Families of rows that turns and mirrors carry onto each other, the same ones carrying the whole set onto itself: the rest of each named row's family, in list order
4 families of 8 rows
ton: [-42.8  -1.6 -32.9   6.1   6.7  14.0  -3.4 -10.6 -34.4 -32.8 -48.5   7.5
 -19.1 -13.4 -34.5   3.9 -18.9  -1.6  13.2 -30.4]
Danu: [-49.0  -3.8 -45.1   2.1 -15.1 -12.4  11.2  -5.2 -18.4 -31.9 -27.8 -11.9
   9.4 -21.7 -23.4   5.6 -20.6   2.3  38.6 -23.2]
vuped: [ 26.1  61.0 -20.6  38.5  20.9 -20.5 -31.6   3.6  -8.8 -15.7 -15.1 -15.4
 -36.3 -21.4  22.3   0.3  13.2  -8.8  16.6   7.5]
boma: [  6.3   1.8 -25.1  21.3   2.6 -46.3   4.6  -4.0 -32.2 -10.2  -7.1 -50.9
  20.5  19.9 -10.4  -2.0 -18.8  23.4 -41.7 -15.9]
Tuti: [-13.9 -15.3  -3.7  -3.0  -3.9  23.4   3.4 -40.4  10.4  -0.1   2.7  37.7
 -36.6 -13.8  25.6   9.7  38.8  -9.5  36.1  11.0]
non: [-15.3  12.6  18.7 -19.5 -11.5  30.9 -19.3 -10.6  10.1  10.1  -3.5  35.9
 -19.5 -27.4  11.0  -6.6  47.3 -23.8  39.8  10.6]
guk: [ 17.1 -26.0 -15.9  18.9  14.5 -44.1 -10.2 -12.5  -3.3  46.4 -42.9  23.1
   7.4   6.4   3.8 -12.4  17.2  19.6  10.4 -33.2]
vibo: [  6.5  28.6  -3.7   7.2  -4.8 -38.4 -19.0  21.9 -33.6   5.9 -12.4 -48.0
  43.1  -2.0 -25.1 -23.7 -13.2  14.6 -37.8 -17.3]
ditid: [-40.9 -12.5 -19.8   1.1  -8.8  17.5  27.6 -30.5 -16.0 -26.7 -40.9   2.6
   2.7 -34.2 -45.7   5.6  -5.0   7.4   8.4 -23.4]
reti: [ -2.5  19.5 -12.4 -35.9   5.5   9.5  19.3 -15.2  17.7  15.5  -3.7  33.5
 -26.6 -26.1  15.4  -4.1  38.5 -22.1  42.1   6.2]
dab: [ 45.9  -0.1  26.8 -15.1   9.9 -10.6 -25.6   8.7 -13.8   6.9  29.0 -26.5
   5.6  21.5  26.1  17.2  58.2 -13.0 -11.9  12.5]
sofi: [ -6.1 -16.7 -15.7  11.5  12.7 -38.8 -19.9   5.3  22.3  34.9 -33.6  13.8
 -12.0  -4.4  -4.4  20.1  39.7  38.5   4.2 -30.1]
bik: [-32.9 -49.7  12.0 -31.0 -29.4   4.5  15.6 -13.6  -8.7  11.9   2.6  -2.6
  40.7   9.3 -21.9 -15.8  15.2   5.8 -17.3 -15.1]
Fozi: [-27.1 -31.4  23.4 -31.3 -33.3 -23.6  17.6 -21.8 -17.3  21.3  14.5   7.8
  36.1   2.5   7.3  -6.8  25.2  -1.6 -31.5 -22.0]
Felu: [-25.4 -22.1  24.9 -49.8  -8.2  -1.0  35.6  -8.3  -7.2   7.2   0.7  10.6
  40.5  21.4   5.3  -8.1  -4.9   5.7 -14.6   0.9]
zorab: [ 17.8  43.0 -28.3  37.5  22.3   6.6 -37.7  10.3  -5.1 -25.1 -29.6 -22.9
 -37.2 -16.5  -5.8  -7.2  -1.0   1.0  23.6  16.2]
kuf: [ -1.9 -22.8   3.8  -7.8  39.7 -39.4 -13.6  -0.6 -21.9  34.7 -37.3  12.1
 -25.6  -7.5  -4.5   8.9  20.0  39.9  -9.7 -27.8]
gov: [ -7.7  -9.3   6.6  41.7 -12.4 -22.1 -38.8   1.0 -42.2 -14.9  -4.3 -49.7
  29.7  12.1 -17.9  -6.5 -12.1  20.1 -43.5 -11.2]
pon: [ 23.1 -28.0 -13.5  11.0  27.8 -47.6  -1.4   6.6   8.1  12.2 -33.2   2.4
   0.2   3.3  -5.5   2.5  43.9  27.4  -6.5 -39.4]
Mirus: [-10.2  31.1  12.0  -5.2 -24.7  22.0   2.8 -21.9 -45.8 -33.3  22.1 -28.7
  14.8  -8.0   6.7 -34.0 -15.4 -35.9  -8.1  22.5]
Bof: [ -7.9  34.0  -9.8   9.6 -45.0  25.3  -5.8 -11.6   1.1 -36.6  24.1 -25.3
  29.5  -6.4  -1.7 -19.5   3.5 -35.2   5.6  22.2]
tonul: [-27.1  40.3  10.3  -8.1 -38.0  37.5 -10.8 -19.5 -28.4 -12.8  19.0 -11.8
   5.4 -17.4   4.5 -12.2 -17.0 -26.9   0.9  32.5]
rabo: [ 23.2  40.8 -40.4  50.0  31.1   7.0 -36.7  -6.7 -30.8  -4.6   7.3   0.1
 -11.0 -13.7   7.4   0.6  14.9  18.9  24.7  13.0]
pab: [ 16.4  36.2 -29.9  56.4   4.1 -13.3 -51.1  -6.3 -16.9  -7.4  -9.2 -22.2
 -33.1 -30.0  -9.0  -3.2  27.2  -6.2  13.9  -8.6]
Gotu: [-52.6  13.6 -28.8  17.0 -17.5  -1.0   7.2 -23.1 -10.9  -8.1 -40.3   9.6
  -2.1 -35.7 -25.3 -26.2 -31.8  17.3   7.0 -17.2]
fip: [  8.9  18.2  -8.5  24.3   1.2 -42.2  -3.8  -0.5 -59.2 -16.1  15.5 -38.1
  29.9  14.5 -32.5  -9.1 -19.3  13.8 -28.0  -1.5]
bafif: [-17.9  -8.2   0.6 -19.4 -13.0  25.0 -12.5 -13.6  33.9  16.2 -23.5  27.2
 -27.5 -25.3  31.6  -1.1  42.8 -12.8  24.7  -7.1]
Lumud: [ 29.2  26.6  14.8   0.1  -0.4 -31.1 -40.8  18.7  -3.1  27.7  30.8 -20.1
  -2.1  26.6  43.5 -20.1  27.4  -5.7 -14.8  15.6]
nug: [-24.2  39.1   9.3 -12.1 -20.6  28.6  -5.1  -1.3 -18.0 -48.9  30.3 -32.5
  -4.2 -14.4  -1.3  -0.7   6.7 -18.1 -15.4  25.3]
lofa: [ 35.7  15.0  27.1  -4.2 -14.8 -25.5 -15.2  -3.0  10.6  33.5  37.6 -18.7
  21.0   2.6  31.1 -17.9  40.6   3.7 -17.1  25.7]
mez: [ 40.0  18.1  36.1   0.3   9.1   4.6 -25.4  -9.7  -6.1  29.7  16.6  -2.4
  -4.3  13.0  17.6 -14.4  48.0  -1.9 -42.0  17.1]
ven: [-33.7 -25.2  35.8 -43.6 -38.1 -22.3  19.6 -10.2   3.8   5.6 -15.6 -13.2
  15.7   2.4  -3.0 -10.2  11.9 -18.7 -28.9 -17.2]

The rest of the family of bafif: ton, vuped, bik, pon, tonul, fip, lofa
The rest of the family of kuf: reti, dab, gov, Bof, rabo, Gotu, ven

Families of rows that turns and mirrors carry onto each other, the same ones carrying the whole set onto itself: the rest of each named row's family, in list order
4 families of 4 rows
L: [ 40.0 -10.4  25.0   8.7  41.0   0.4  27.6  32.7  -9.4   1.1  -7.6 -12.1
  -0.2 -55.7 -29.2   4.8  10.3  -7.3]
D: [-16.0   4.5  11.2   0.3 -22.3 -38.3  -2.4 -12.4  -8.3  51.1  10.7 -42.7
   0.6  34.0   1.4 -27.3 -49.9 -39.8]
U: [ -0.5  20.5   6.4   2.5 -18.5 -20.3 -22.7 -11.7 -22.9  57.2   1.7 -55.4
  -4.4  40.0   5.6 -20.0 -35.6 -34.6]
X: [ -0.2  -5.1  18.3   2.8 -16.8 -21.7 -18.8   2.0 -21.5  53.1  10.4 -51.1
  -1.1  30.2  24.2  -2.8 -64.2 -34.5]
R: [ 10.7  25.8  10.7 -45.4 -32.2  -9.1  -7.2   4.9 -42.0  44.6  -5.5 -28.2
  20.1  10.5  14.3 -29.6 -19.6 -56.0]
Q: [ 42.0 -23.4  42.4   5.6  47.2   4.7  18.5  14.4 -11.2  -0.2  15.2  -0.9
   2.9 -50.2 -28.4   8.6  -2.2   3.0]
K: [ 27.3 -46.9   3.1   7.8  21.7  33.8  48.4  -5.6  -0.2  24.9  26.5  12.8
 -12.0 -13.9 -13.4  -4.6 -10.2  28.5]
Y: [ 30.6 -30.7  -8.0  14.0  22.9  10.0  50.5 -22.6   7.6  12.9  19.6  24.6
  -2.5   9.0 -15.5  -9.3  -0.6  23.4]
S: [ 39.1 -18.4  35.8  -1.5  53.1  -4.4  31.2  16.8  -1.1   8.9  -3.1  17.9
  -0.7 -47.3  -2.5   4.0  17.1 -15.0]
C: [ 38.0 -30.2  -1.4  29.2  18.4   5.7  49.4   3.0   4.7  12.6   9.3  30.2
 -11.5  -1.1 -10.3   3.6   0.0  29.6]
P: [  6.0  33.2  16.6 -50.8 -32.9  -9.7   2.4   5.8 -41.1  42.4 -15.3  -2.9
  24.2   4.2  26.7 -20.7 -24.3 -43.4]
T: [ 14.2 -33.7  16.1  27.6  33.8  -2.2  63.7  -3.4   2.3  31.8  22.7  14.6
 -23.3   2.2 -17.4  -1.5   0.9  17.1]
G: [ 45.6 -28.5  22.9   9.2  45.2  -8.2  31.3  35.4  -5.0   3.6 -12.2   6.9
   2.4 -43.5 -22.4  12.4   8.5  -1.5]
N: [  0.3  13.0  31.3 -50.8 -44.4  -7.6 -10.5  10.8 -44.9  38.4   5.6 -22.7
  17.7  12.0  32.6  -8.9 -22.2 -35.1]
V: [ -7.3   6.0  -0.3   7.6  -4.5 -33.9 -20.3  -0.2 -16.3  49.9   7.3 -56.2
 -14.7  46.8   5.6  -3.1 -32.8 -32.1]
A: [ -6.7  14.6  22.7 -51.4 -32.5 -16.6 -13.8   1.4 -18.4  36.2 -12.4 -28.0
  14.4  -9.2  23.4 -24.2 -11.0 -56.4]

The rest of the family of N: X, Q, K
The rest of the family of L: Y, P, V
The rest of the family of C: U, R, G

Families of rows that turns and mirrors carry onto each other, the same ones carrying the whole set onto itself: the rest of each named row's family, in list order
10 families of 4 rows
Zabe: [ 11.4 -15.6 -21.0  -9.7  27.2  11.5 -37.0 -25.6  -9.6   8.0 -13.8 -41.8
  38.1 -50.1  10.9  33.1 -22.3  14.1  22.3  -4.4  23.8]
kuvop: [  0.2   2.2   3.7 -13.8  11.0  24.9 -39.1 -23.0 -13.7 -18.8  -0.1 -56.1
  18.3 -47.1  20.1  38.3 -20.4  -0.7  35.6  -2.2   7.5]
domu: [  4.8  -7.9  -7.7 -22.5 -35.3  18.4  32.9 -18.2  -3.0   1.8 -20.8  34.4
 -12.6  55.6  27.1 -23.8 -10.1   4.4  12.1  21.8 -17.7]
Zeku: [ 22.7 -11.9  -7.7 -14.7 -11.8  19.1 -38.8 -15.4  -2.6  12.3 -26.7 -23.6
  20.4 -83.4  -5.7  16.8   6.0  12.8  19.6 -20.2   8.1]
Kodo: [ -8.9  -7.0   6.5 -11.4  32.3   3.5 -19.3   5.5 -17.2 -33.0 -20.6 -28.1
  14.0 -52.6  -0.8  30.9  -5.1  -2.8 -11.6 -43.8  25.8]
bafo: [-13.3  36.7 -11.2  -3.3   8.4  32.0 -24.3  -3.9  25.4   0.9  29.2 -11.4
   7.9   9.1 -16.7 -19.0   3.9 -15.7  16.6  19.1  17.1]
gis: [-16.6 -32.5 -21.2  -5.0   6.6  -1.1 -29.8 -17.5 -29.2  13.6 -27.7 -30.4
  10.8 -61.0 -17.1  30.0  13.0  -2.0  15.8 -32.9  25.2]
luraf: [-21.7 -22.4  15.1 -31.3 -28.9  31.6  31.2  -5.9 -50.8  -0.9 -53.1  22.7
  -3.8 -13.4  56.7  14.2 -27.3   5.0   8.0 -30.2 -22.6]
Tivef: [ 16.7  16.7 -36.3 -17.9 -24.1   8.8 -12.7  -8.1  37.8  -1.5  29.0  18.1
   8.0  -0.8 -29.6   7.3   2.4  22.2   3.5  29.2  15.0]
Motoz: [-18.8   0.8  10.4 -29.8 -24.9  44.1  27.6  -0.4 -77.9  -6.5 -47.7  13.0
  -8.8  -9.4  27.2  10.3  -9.0  -7.9   7.1 -46.7 -15.8]
diguz: [-23.1   0.3   3.2 -20.9   0.9  12.3  40.2  16.9 -48.6 -20.7 -29.9  31.3
   2.9 -15.0  29.9  25.9  -9.2  -6.1 -22.9 -63.1 -14.3]
sida: [-11.2 -14.3 -16.4 -21.0  -1.6  25.3  23.8  -9.3 -61.8  18.6 -32.9   9.0
  30.7 -42.0  53.6  43.2 -35.2  11.9   9.7 -43.3 -16.3]
zemos: [ 18.5   7.5  -8.1 -14.6  -2.0  23.9 -29.0 -22.0  -0.5 -13.3  -7.6 -34.0
  -7.8  22.0 -31.6 -23.1  14.0  -5.9  22.5  21.9  28.4]
tes: [  5.1 -16.4 -42.0   1.1  -4.1 -11.4 -20.4 -28.0  10.5  18.2   0.8  -9.4
   0.8  10.5 -39.6  -5.3  29.8  -4.5  18.2  12.3  24.8]
Dopun: [ 44.4   3.7 -31.9 -12.6 -27.2   9.3 -22.7 -24.1  32.5  19.3  -2.5   3.0
  12.4  -9.4 -23.7 -18.8  21.5   8.7  21.5  22.4   2.6]
zef: [  0.7  14.6 -18.8 -14.8  -7.3   0.2  43.4   5.2  -6.2 -16.0   1.1  43.7
  -4.9  51.8   4.0 -11.5   8.0  -8.7 -18.5 -15.1 -10.1]
zusi: [  8.2 -19.6  17.3  -1.8   5.3  -0.7   3.9 -16.8 -21.7 -15.4 -20.0 -30.6
  23.2 -52.2  17.2  59.0 -42.2  11.7  14.1 -31.6  20.7]
Mel: [ -5.0  -7.2  15.4 -19.9   4.9  35.5 -31.9 -10.2 -45.8 -18.4 -40.1 -47.2
   3.4 -46.9  -4.5  15.2  -4.5  -2.9  18.7 -27.3  24.6]
Sizi: [ -4.0  18.2 -32.3 -27.1 -50.4  22.6  41.7   6.8  -6.4   8.7  12.4  68.9
   3.1   8.5   7.3  15.7  -8.7  20.1  -9.4  -4.0 -24.0]
Benor: [-50.0  30.1   8.8 -15.9  -8.2  52.1  19.0  16.6 -47.3   5.7  -8.8  19.3
   8.7 -34.5  35.5  16.0 -19.5 -14.4   4.2 -49.4 -18.6]
vabib: [ -8.9  -9.2 -44.7  -8.6 -34.1  -0.6  38.4 -15.1 -23.7  29.9  -9.1  45.4
  -8.2  37.1  -6.2  -5.2  23.8  -6.4   5.9 -11.4 -14.6]
Rudo: [  1.8 -11.4  11.1  -7.3 -26.7   6.2  60.7  -7.9 -43.0  -1.5 -18.3  31.3
  14.4  -5.5  42.4  47.7 -42.2   8.3   4.4 -40.6 -16.4]
kanup: [ 33.8 -10.4  -2.0   5.7   3.9 -13.7  -5.1 -29.3  27.0 -13.4  12.5 -26.5
  17.6   3.8 -14.1  24.7 -24.4  12.4  19.1  19.6  32.7]
milid: [ 12.8   7.1 -15.1  -7.4  24.0  -7.3 -16.2  -4.8  28.6 -29.4   7.4 -13.2
   4.4  16.3 -28.1  -7.4  14.1  -5.7  -8.1   5.2  27.9]
mut: [-21.2   5.4   8.5 -23.6 -17.2  36.8  19.5  -7.0 -57.7  -7.9 -17.6  -3.0
   9.9 -33.7  61.7  45.0 -31.5  -4.2  26.1 -38.3 -32.6]
Lozet: [ -8.3 -30.9  21.4 -21.4   4.2  23.6 -30.4 -17.3 -20.5 -14.5 -46.7 -40.4
   7.4 -53.4  26.3  19.2 -25.8   9.4  19.9 -12.5  19.3]
gofo: [-34.6  24.5   8.2  -7.2  20.7  41.4 -35.7   4.4 -10.9  -5.0   3.1 -33.5
  17.0 -57.7   1.8  15.2  -9.7 -12.5  14.6 -23.7  19.7]
nasef: [ 29.3   1.9 -43.3  -7.4   5.0   2.5  -8.3 -30.4  21.9  16.7  14.3  -6.1
  24.9  30.2  -1.0  -4.9  -7.2   9.5  21.3  35.3  13.6]
fep: [ 25.9   1.7 -11.3  -0.5 -28.6  -7.5  53.1 -21.7   6.8  -0.4  12.1  32.8
   6.2  51.1  11.7  13.7 -25.5   6.0   9.5  10.7  -5.1]
Zel: [ 16.9 -16.9   0.0 -14.3  -3.1  10.3 -30.1 -31.1  26.0  -8.2 -15.4 -28.7
  -1.4  15.3  -2.5 -19.0  -5.0   9.0  22.6  40.6  21.9]
bofa: [-31.4 -25.5 -20.7 -13.6 -23.2   8.4  29.1  -5.8 -65.5  23.6 -37.0  26.4
   1.0 -31.7  16.8  30.6   7.1  -6.3   3.8 -58.8 -14.4]
Nif: [  8.0   5.0 -40.7 -18.6 -19.8  16.5  48.8 -16.1 -26.7  29.5  -4.7  49.0
  16.3  39.3  39.9   6.7 -19.0   7.4   9.5  -3.5 -30.2]
Zerop: [ -1.3   0.6 -14.7 -21.2  -6.5  16.9 -36.4  -1.7   7.0 -10.6   3.1 -12.4
  19.2 -75.3 -17.5  42.0 -13.4  26.0   4.5  -8.7  24.2]
Fibe: [-20.9   2.9 -10.8 -33.0 -33.4  28.7  17.1  12.3 -36.5  -0.4 -13.6  34.5
  13.0 -63.8  20.5  50.2 -22.9  24.4  -5.7 -44.1 -13.2]
kega: [  5.9  -8.6  -6.8 -24.2 -40.1  30.0  16.5  -0.3 -43.4  22.2 -42.8  30.4
  13.4 -64.2  29.7  21.1  -3.4   8.8   8.4 -51.0 -30.8]
nup: [ -0.8  22.5 -14.4 -19.9 -35.5  28.0  40.6 -13.9 -25.0   0.3  11.8  30.4
  -0.9  44.5  43.6   6.0 -15.7  -6.3  24.3   3.0 -41.3]
Biv: [ 19.3  19.0 -19.0 -10.0  -8.6  16.0 -17.3 -30.6  21.3 -10.4  28.0 -24.0
   6.2  31.1   4.1   1.0  -5.1  -5.2  36.3  38.6  -2.0]
gige: [ 25.3  10.3 -30.0 -20.4 -55.2  20.0  34.7  -9.5  -8.0  30.6 -16.0  55.7
   3.0   9.8  12.5 -13.2  13.1   4.8   8.7  -7.6 -35.9]
megal: [  6.2  15.5 -13.1 -23.2 -33.6  32.4  31.9 -10.4 -33.0   0.7 -16.0  28.7
 -18.2  59.2  -0.7 -27.9   9.4  -9.6  10.4   3.1 -12.1]
giz: [-30.3  43.4 -12.8 -10.7 -19.8  42.1  30.4   7.4 -10.3  10.5  18.3  39.8
  -1.0  32.6  17.0 -18.4  -3.2 -20.2   5.0  -7.5 -17.8]

The rest of the family of gige: Zeku, Dopun, kega
The rest of the family of kanup: zusi, Rudo, fep
The rest of the family of gofo: bafo, Benor, giz
The rest of the family of Sizi: Tivef, Zerop, Fibe
The rest of the family of luraf: domu, Lozet, Zel
The rest of the family of Motoz: zemos, Mel, megal
The rest of the family of nasef: Zabe, sida, Nif
The rest of the family of kuvop: mut, nup, Biv

